In the rows, zero is written as 128.
which system made each run
G, trace 1 (9 x 22)
[[189 176  85 144 117 164 102 121  98  98 185 132 140 121 153 119 158 108
  114 178 139 122]
 [139 124 116 141 140  71 163  74  91 145 149 112 108  78 122  95 133 151
   98  84  80 127]
 [128 140 155 118 100 167 103  65 116 103 128 182 203 110  90 114 114 126
   99 130 129 109]
 [144 125  83 167 173 159 122 141 114  98 106 160  74  87 125 144 105  98
   72 115 117 148]
 [ 85  91 161 116 111 134 161 119  98 117 129 140 124 168  81 100 141  95
  121  63  81 130]
 [ 83 134 153 151 189 170  75 115 143 113 108 159 150 132 139 152 114 128
  168 131 142 187]
 [100  86 128 123 140 103 147 172 182 132  74 131  76 148 135 161 101 127
  110  92 131  94]
 [115 133 134 118 107 158 121 170 135 111 160 128 144 222 140 127 169 106
  182 144 143 120]
 [116 133 111 153 179  81 135 133 156 162 146  97  98 114 185 150 133 181
  180 136 131 155]]
A, trace 2 (9 x 22)
[[ 83 113 152 136 108 159 144  88 125 101 134 197 189 162  96 137 103 131
  119 111 125 101]
 [155 127 105 142 175 179 136 133 158 104 172 167  71  90 166 163 141 125
  109 126 111 138]
 [ 76  92 135 129 127  88 168 121 127 170 128 175 105 151  81  98 108 139
  104  86  95 103]
 [ 97 132 165 107 181 176  85 108 143 118 179 178 130 141 162 160 119 109
  161 146 122 150]
 [135 110 117 118 147  75 113 150 172 169 117 137  53 115 151 122 130 137
   88 103 108  84]
 [ 89 128 157 101 117 107 120 113 110 128 172 158 167 213 138 128 121 108
  156 136 125  86]
 [157 149 104 145 169 106  94 106 163 116 161 108  96 101 206 154 158 161
  136 119 124 117]
 [111 119 125 128  81  72 143  98 141 142 111 151 163 156 113 115 112 160
   93 104 132  48]
 [151 154 114 139 133 180 130  99 125  77 204 165 156 139 166 160 148 129
  141 158 130 115]]
Y, trace 3 (9 x 22)
[[121 111 136 134 156 142 170 165 148 148 122  89  93  93 128 143 138 149
  179 129 128 208]
 [118 136 117 129 134 122  78 184 142 191  88 135 107 132  99  98 115 128
  137 181 161 161]
 [157 119 142  71 134 125 151 174 102 135 122  89  91 106 134 154  89  65
  124 174 136 142]
 [158 135 138 112 106 115 104 154 107 143 108  43 113 130 122  83 183 116
  155 114 120 164]
 [130 143 156 106 109 103 107 104  81 142  92  91 193 107 107 119  87 122
  141 169 156 154]
 [182 129 133 100  61 156 149 143 148 103  82  78 151  90 114 136 136 127
  101 136 154 109]
 [146 145  85 168  77 137 164 143  57 102 129 108 167 161  87  91 152 115
  132 137 137 143]
 [118 119 141 148 125 168 191 111 119 117 113 116 165  71  98 145 119 162
  155 132 131 193]
 [135 124  86 166 104 170 121 177 160 146  70 158 118 115  74 104 134 144
  103 142 155 154]]
Y, trace 4 (9 x 22)
[[130 104 137 108  61 129 176 129 117  83 105 117 165 167 111 144 115 108
   98 107 137  66]
 [141 146 103 183 119 175 152 111 110  59 155 111 170 148 143 142 176 144
  161 107 127 151]
 [ 90 121 101 183 134 107 173 113 145 149 107 152 157 109 105 138 104 202
  140 123 144 142]
 [124 113 118 125 121 196 150 178 185 135 145 195 110 140 110 152 124 129
  126 163 150 126]
 [136 133  71 159 178 118 147 169 102 137 162 136  50 128 145 125 132 108
  124 133 109 158]
 [ 80 103 183  92 165 104 123 135 137 191 131 127  95 125 116 108 124 122
  166 119 102 175]
 [153 146 148  95 155 131  29 137 153 143  96 124 111 105 150 131 113  98
  108 163 150 128]
 [147 118 134  86 104  64 137 140  92 121 112  73 104 145 145 125 111  78
   97 114 117  81]
 [134 142 175 109 103 139 106  92 107 100 147  72 185 150 143 114 178 122
  177 110 117 142]]
S, trace 5 (9 x 22)
[[111 106 111 141 121 124 195 190 121  94 114  94 115 182 144 174 112 116
  159 126 150 126]
 [ 75 116 151 143 139 119 161 134 141 163 131 114 152 142 119 126 135 176
  208 128 134 184]
 [134 139 110 137 138 160 126 157 160 154 117 159 137  87 126 159  88 154
  138 203 176 154]
 [148 106 116  94  90 127 178 190 145 185 133 129  81 118  90 100 133 124
  112 155 126 131]
 [140 153 128 106 151 113  99 131  81 175 179 113 108 120 133  84 148 105
  154 174 117 173]
 [173 132 158  87 139 120 103  98 118 136  96  86 127  36 130 131 104 113
   98 143 124 141]
 [173 142 134 102  58 133  86 129 125 121 101  97 155 135  99  77 169 107
   95 125 135  94]
 [153 143 115 134 120 120 139 131  55  66 137  65 140 162 153 136 136  76
  133 122 126 127]
 [101 115 162 146 118 123 148  83 107  98  81  75 184 112 113 134 131 150
  153  74 120 164]]
H, trace 6 (9 x 22)
[[146 141 132 152 147 120  56  90 162 116 101  91 122 105 158 108 184 160
  125  71 114 127]
 [114 146 126 123 101 117  88 103 109 121 105 178 187 152 105 125  79 113
   88 156 157  76]
 [153 122 122 134 126 170 156 112 135  48 160 115 125 139 168 166 164 114
  120  85 108  98]
 [111 143  70 208 121  78 124 123 108 138  98 134 143 154 110  91 132 170
  118 103 136 116]
 [ 99 113 157 122 131 161 181  75 140 108 164 187 172 105 122 164  96 154
  128 126 117 122]
 [139 114  85 157 129 139 126 168 196 136 129 158  61 142 138 121 172 152
  103  99 119  97]
 [ 73 127 131 130 149  89 143 111  78 159 182 177 136 179 114 104 101 113
  146 134 106 124]
 [121 119 168 120 167 155  92  87 189 126 151 129 115  95 164 138 174 163
  155  88 103 145]
 [120 140 115 122 120  88  55 146 148 166 105 171 124 167 125 105 105 116
   93 151 150  72]]
H, trace 7 (9 x 22)
[[140 126 171  69  83 177 128 100 138 115 156 164 183 124 110 134 118 109
  111 161 139  94]
 [187 144  68 157 138 129 117 152 121  92 146 105  75 131 166 127 171 110
  101 116 115 108]
 [102 132 131 151 113  76 145  79  55 142 117 127 174 130  86  83 108 139
  123 107 107 138]
 [144 125 139 139 141 214 117 100 176  95 124 163 150  71 130 158 144 153
  120 125 132 153]
 [127 112  85 141 127  96 130 172 129 139  95 160  69 154 111 122 105  99
   63 110 126  82]
 [ 80 115 159 134 144 152 161 104  81 103 170 133 147 169 115 124 144 110
  174  97  95 170]
 [113 129 119 168 180 119  78 120 188 146  83 133 108  87 156 149 123 180
  135 112 139 148]
 [ 94  98 165  75  96 119 137 148 149 145 119 171 142 178 104 137  89 101
  111 143 140  66]
 [143 142 116 141 149 153 126 146 131  88 183  98 104 174 186 148 188 115
  179 122 119 137]]
S, trace 8 (9 x 22)
[[ 97 124 168  98 102  91 157 114  74 149 117  84 182 144  97 109 104 124
  172 143 137 150]
 [165 148 126 138 120 199 123 134 140  99 115  95 165  87 131 147 151 143
  155 164 159 181]
 [128 116  98 138  86 102 158 180  99 145  58 101 128 132  71 108 100 114
  109 137 153 138]
 [121 130 160  96 114 180 154 142  87 126 174 121 154 150 102 112 147  96
  179 161 123 183]
 [142 133 118 151 162 140 105 151 116 130  58  83 109  70 119 134 113 120
  134 134 146 201]
 [117 111 177  71  78 141 118 153 131 155  89 128 159 140  72 104 106  98
  121 153 144 122]
 [165 140 123 121 132 173 112 185 117 102 135  75  99 143 153 132 175  87
  164 148 141 169]
 [107 117 155 109 130  64 126 137  96 155  60  60 140 124 116 127  87 117
  151 123 142 159]
 [147 139 166  89  83 185 111 132 157 115 128 106 189 131 123 136 150 134
  165 168 160 145]]
G, trace 9 (9 x 22)
[[149 141 155 108  98 115  82 110 186 163  96  96 166  87 131 115 150 183
  143 143 150 123]
 [172 148  77 123 103  96 133 158  99 133 123 127 129 118 131 140  84 107
   83 192 162  90]
 [184 130 132 103  96 147 171 117  95 112 172  79 119  92 123 102 180 115
  127 115  96 146]
 [118 153 130 155 134  94  88  73  79 152  98 123 176  87  97  81 116 149
  124 127 126 160]
 [143 110 142 103 120 157 163 113 126  95  90 148 142  70 109 171  66 104
   71 131 136 114]
 [148 126 106 150 111 178 111 163 101  93  95 112 108 149  89  89 172  84
  102  95 115 154]
 [ 68 110 147 141 167 111 163 113  65 132 117 118 142 134 109 136  88 116
  168 112 112 192]
 [105  99 176 110 120 173 113 133 203 119  53 121 147 108 119 162 121 146
  134 107 147 141]
 [117 129  82 154 120 119 119 210 118 124  88 121 103 187 121 137 110  96
  128 149 164 126]]
A, trace 10 (9 x 22)
[[142 148  70 150  99 143 125 197 129 149 127 156 124 165 105 111 131 123
  129 193 169 126]
 [141 134 135 109 134  91 186 107  68 152 167  85 135  82 132 124 107 133
  156 162 117 169]
 [133 140 149 129 105 152  70 120 168 168  94 119 153 108  91  73 177 166
  146 129 135 160]
 [162 149 113 106 127 124  95 138  80 120 105 129 131 106 119 130  76  70
   80 182 151 121]
 [162 119 147  98  92 137 164 138  99 117 150  61 114 131 116  90 191 103
  140  98  97 147]
 [106 151 108 190 155 121  70 118  90 108  69 113 157 143 113 105 129 129
  138 109 141 172]
 [152 107 168  86 108 148 150 124 138  84  72  81 140  80 133 179  96 106
  106 117 140 122]
 [131 119  87 161  92 165 152 204 136 107 111 122 112 184 103 115 167 115
  138 123 144 135]
 [ 96 126 120 158 170 102 177 121  76 121 118 105 142 104 132 165  74 136
  161 141 135 185]]
R, trace 11 (9 x 22)
[[162 144 111 123 127  98 177 123  61  95 155  63 140 121 167 155 114 106
  146 143 135 133]
 [159 134 153 106  94 143 133 117 134 158 124  77 153  71 100  88 167 159
  160 144 126 181]
 [178 158 102 116 117 169  92 156 105 113 110 134 134 101 113 128 107  81
   90 190 162 135]
 [167 108 127  97 110 131 189 138  86 116 148  95  82 106 111 108 148  82
   94 102  84 130]
 [113 143 137 148 145 139  89 117  64 132 107 116 149 126  84  73 142 104
  141 116 111 199]
 [129 108 156 107 147 164 130 119 134 102  59 133 125  61 109 165  78  97
   85 119 131 149]
 [119  97 132 125 112 154 134 197 142 115  80 104  79 173  98 117 163  92
  125  82 118 142]
 [ 94 130 123 164 158 115 148 123  65  78 103  91 155 156 140 159  98 107
  158 112 134 167]
 [119 102 162 121 123 144 169 138 174 140  78  84 138  78 116 154 127 170
  166 117 142 173]]
R, trace 12 (9 x 22)
[[163 132 156  72 131  90  62 118 150 159 125 113  97 105 155 108 130 109
   89 130 120  86]
 [144 142 152 100 102 124  70  90 109  94 143 116 149 164 141 100 167  89
  105  95 107  78]
 [150 146 120 163 133 112  86  59 117  89 102 109 151  94 144 114 154 147
   93  69 106 106]
 [129 127 116 159  75 137 119 105 145 110  68 148 171 118  78 100 135 157
   79  91 137  92]
 [123 123  71 197 120 173 162 130 128  77 129 182 133 142 111 140 139 141
   92 101 124 111]
 [ 89 109  86 187 134  99 198 130 117 148 126 166 114 127  93 116 110 171
  123 106 113 140]
 [ 70 110 133 141 149 159 158 136 149 157 150 205 142 144  99 142  97 150
  157 155 139 161]
 [ 99 106 121 119 180 123 142 169 171 165 151 171  63 136 156 167  93 124
  142 152 128 132]
 [ 84 114 166  81 144  80 128 145 133 174 167 125 109 185 152 134 116 114
  178 141 119 116]]

runs to name
trace 13 (2 x 22)
[[116 100 163 112 134 195 185 117 140 113 131 141 145  74  99 151 117 138
  146 128 121 185]
 [114 111 106 144 148 159 122 185 153 172  98 173  72 113  81 102 125 122
  109 141 129 171]]

A
trace 14 (2 x 22)
[[ 99 116 135 131 132 101 106 117  93 116 128 140 103 189 117  91 147  91
  105  62  85 100]
 [ 83 121 155 160 168 122  99  57 120  97  92 139 167 119 134 140 110 149
  130  69 111 143]]

R
trace 15 (2 x 22)
[[126 128 135 142 168 169 132  96 143 141 137 164 140  46 119 145 105 162
  134 154 129 187]
 [138 104 141  89 106 148 127 154 161 184 118 173  94  96  71  94 119 112
   81 142 117 122]]

A
trace 16 (2 x 22)
[[ 90 126 127 129 130  77 116 114 161 142 156 165 137 187 162 142 115 159
  136 118 132  60]
 [135 125 109 144 155 121 164 110 174 118 189 149 108 126 192 175 140 175
  141 118 123  95]]

S
trace 17 (2 x 22)
[[107 130 169 127 170 143  72  80 119 149  99 137 133  79 103  98 132 130
  125  98 102 189]
 [100 107 158 100 140 124 109 131 129 112  60 153 125 127 115 155  58  81
   80 117 136 101]]

G
trace 18 (2 x 22)
[[ 97  93 157 134 148 137 171  92 102  77 122 124 124 128 120 143 123 106
  117  45  84 133]
 [ 79 125 136 175 146 168  82 117 142  87  81 160 169 161 115 138 132 136
  140  86 140 145]]

G
trace 19 (2 x 22)
[[164 156  92 165 124 113  68  99 148 140  82 141 142  70 124 110 121 167
   80 141 149 113]
 [120  99 140  86  86 130 191 136 102 120 141 159 126 156  93 128 100  84
   84 120 112  82]]

Y
trace 20 (2 x 22)
[[170 144  98 130 144 158 149 122 103  71 188 145 110 120 173 165 126  92
  105 147 123 106]
 [128 124 126 128 116  65 143 115 105 183 133  92 103 104  98  59 156 154
  128  99  91 142]]

R
trace 21 (2 x 22)
[[114 120 131 137 144 101 172 111 143 194 163 130 112  86 125 111 141 193
  166 134 107 173]
 [116 143 135 101 134 147  84 152 142 171 139 183 140 137 118 127  90 110
  131 210 166 126]]

R
trace 22 (2 x 22)
[[118 114 174  74  93 172 143 162 104 106 131 110 156 177 108 139 125  71
  162 152 139 142]
 [145 138  90 167 167 113 115 173 125 133 108  72  71 115 158 129 156 131
  155 122 130 179]]

A
trace 23 (2 x 22)
[[151 141  88 167 150 141 140 158 154 127 172 107  84 139 166 124 192 159
  172 121 119 155]
 [124 145 122 119 109  58 144 117  84 170 125 115 175 122 116 125  70 138
  137 183 155 120]]

R
trace 24 (2 x 22)
[[142 130 117 129  74 109  96 154 147 108  96  97 135 193 130 109 165 121
  109  96 142  61]
 [109 130 128 139 141 103 166 116  90  80 165  91 151 183 177 171 123 116
  173 117 130 118]]

S
trace 25 (2 x 22)
[[155 146 139 112 109  98  93 149 128 147  80  33 140 115 140 113 154 136
  165 140 152 156]
 [149 145 137  95  72 104 134 139 100 139 103  83 187 132 110 122 101 120
  138 186 170 115]]

Y
trace 26 (2 x 22)
[[124 115 148 108 109 152 197  94  60  90 155 132 161 112  97 134 102  89
  110 118 102 135]
 [151 127  90 189 145 169 115 148 156 115  84 115  96  89 115 118 170 158
  119  94 121 177]]

H
trace 27 (2 x 22)
[[143 130 124 103  87 134 193 100 104 123 187 172 168 118 116 139  96 129
  104 169 130  87]
 [151 143 101 163 138 164 132 106 134 143 193 160 107  98 123  90 192 160
  133 125  97 159]]

A
trace 28 (2 x 22)
[[118 127 149 160 154 144 102  98 114  90  66  75 151  91 129 135 137 134
  148  77 122 186]
 [133 113 126 132  91 147 130 163 158 107  25  98 146 118  96 149 105 129
  107 121 168 126]]

R
trace 29 (2 x 22)
[[ 68 108 154 113 114  95 141 109 133 166 155 185 152 183 105 109 112 144
  139 114 114  88]
 [158 141 128 127 166 181  97 100 165  84 169 152 124  95 183 177 137 128
  120 139 129 119]]

Y
trace 30 (2 x 22)
[[141 140 181  81 158 155  75  71 126  98 149 130 153  98 169 155 117  97
  126 132 119 125]
 [148 128 112 142 106  66 105 101 139 119  89  97 119 128 139 109 148 148
   77  71 114  63]]

Y
trace 31 (2 x 22)
[[107 147 119 179 128 142  97  92  87 101 146 141 166 171 110  85 175 132
  148  86 106 148]
 [ 99 112 142 145 154 131 151  78 147 111  94 159 161  77 132 179  70 167
  117 116 137 129]]

Y
trace 32 (2 x 22)
[[ 84 133 128 133 134 110 129 171  90 133 141 119 139 218 130 122 124 103
  185 150 143 148]
 [124 115 160 110 153 121 141 128 190 141 130  85 116  97 181 177 137 175
  184 130 137 150]]

G
trace 33 (2 x 22)
[[157 142 128 100 103 161 105 134  86  76 133 140 146 164 126 133 116  52
   85 146 136  91]
 [127 106 145 139 138 129 144 126 108  83 101  65 106 141 135 125 168 108
  144  46  92 154]]

S
trace 34 (2 x 22)
[[ 96 124 153 106 189  89  66 104 138 159 136 169  94 131 160 134  93 110
  112 118 109 109]
 [ 97 106 188  86 135 106  81  99 172 128 124 141 124 165 150 132 135 124
  124  80 105  78]]

R
trace 35 (2 x 22)
[[127 123 118 126 102 118 126 176  71 139  67  92 118 144  74  84 117  82
  113 126 134 158]
 [131 123 162 106 128 170 140 144  93  95  84  71 154 106 110 148 115  89
  160 138 144 194]]

Y
trace 36 (2 x 22)
[[121 113 145  87 166 126  95 168 102 149 116 140  62 134 118 118  99  54
  103 136 107 144]
 [108 120 182 102 149 137  83 133  98 113  96  74 128 149 127 115 143  79
  164  92 110 180]]

H
